Tel: [ 85  60  -3   0   3   4 -15 -69]
Vater: [-72  36  17 -23 -10  10  12  66]
tided: [ 26  16  -6   8   7 -12 -30  44]
soki: [-44  40  -8   4 -50  10  -9 -15]
Fava: [ -3   1   3   4 -56  18  -7   0]
next: [1 3]	[  4 -56  18]
[-3  0  3  4]	Tel

gufed: [  1 -17 -17 -15  20  15  14  -3  -5   2 -12  35  25 -13  30 -30  -8  13
   6  15   4  -3   9 -24  22 -31 -11  -4 -23 -37  -4 -35   2  25 -16   1
 -11  -1  19  17 -22  -4  30  -6   1  25  -6 -22   9  30  -8   1 -28]
Rit: [ 75  -5  22  32 -26 -24  -2  13 -43  12  14  35  14  75 -14   1 -76  56
 -28  48  14  18 -25  11  27  35  33   1  52 -19 -13   0   4 -19  31   4
 -11 -34 -24  37 -26 -51 -15 -13   3  32   5 -34  20  29  19 -48  20]
Zumi: [ 10  -4  -6   1  21  27  -1  20 -12   4 -15   5  15   5  15  13  11   0
  -3  -8  15  -5  -3   0  -4  -5  -7   4   6 -22   1  -1  -8  15 -26 -24
  13  14 -17  38  -1  30 -14 -14  11  -8 -10   5  22 -15  11 -15  10]
liget: [  9 -17 -15 -14  17  18  17   7 -12  -5 -24  25  18  -6  24 -26 -25   6
   8  13  -4   1   5 -22  24 -23  -3  -7 -22 -29  -5 -44   8  23 -13  -9
  -4   5  19  14 -25  -8  25 -12   7  17   7 -26   5  38 -14   3 -28]
romu: [ 12  -8 -29  -5   0 -11  16  33   7  19  -7  -4   8   9  13  14  10  -9
 -19  -7  16 -12  13  19  19 -39  -2  15   6  21   4   7 -13  -4  26   9
 -11  25 -19   3 -27   1  -6  -2  -5 -11   4   7  11  -6 -23  11  -5]
fuleg: [ 93 -28  34  65 -21 -47 -11  24 -23  30   8  20  22  44 -36  -9 -42  14
 -31  45   2  18  -7  12  35  42  -7 -17  48 -10   1   8   3  12  17   6
 -21 -23 -14  32 -31 -49  -7 -29 -16  -8  32  -8 -12  32  54 -22  32]
lekim: [ 17   1 -12  -3  17  21  -1  23 -15  15  -5   8  14  10  10  25  10  -4
  -3 -10   6 -19  -8  -5  -4  -1 -15  12   1  -5   3 -10  -3  12 -27 -23
  18  10 -17  16  -3  24 -16 -25  -4 -15 -16  14  16 -22  16 -18  21]
mugu: [ 89 -16  36  64 -18 -61  -6  37 -31  24  13  15  11  50 -36  -8 -45   9
 -16  47 -13  23   2  14  29  47  -4  -5  49  -2  13  -7  -4  13  18   4
 -28 -21 -23  29 -34 -57 -12 -26 -44  -2  29  -2   4  33  43 -34  30]
sova: [  2   4  14   3  -4  -9   8 -13  -5 -10  -9  -1   5   9 -11  -5   7   8
  22  11 -23 -11   0  19  14   7  -6   5 -15   8   3  -9  -3   1  -8  25
 -15  -4 -11   4  17  -4  11   8 -18  -5   5   3 -13  -1   7  -2 -15]
lof: [ 72   4  27  37 -20 -46   3  34 -48   7  17  25   0  76 -17  -1 -71  40
 -11  51  -8  26  -9  16  20  44  25  12  51  -6   7 -16  -3 -10  30   2
 -20 -28 -33  31 -31 -60 -19 -15 -37  32   8 -18  33  31  14 -57  20]
len: [ 75  -5  22  32 -26 -24  -2  13 -43  12  14  35  14  75 -14]	15
len: [  2   4  14   3  -4  -9   8 -13  -5 -10  -9  -1   5   9 -11  -5   7   8
  22  11 -23 -11   0  19  14   7  -6   5 -15   8   3]	31

kefiv: [ 68  47 -12  46  93]
taget: [-78  -6   6 -50 -81]
nuzo: [-30  70 -74  89 -36]
[-30  70 -74  89 -36]	nuzo
len: [-78  -6   6 -50]	4
[  6 -50]	taget

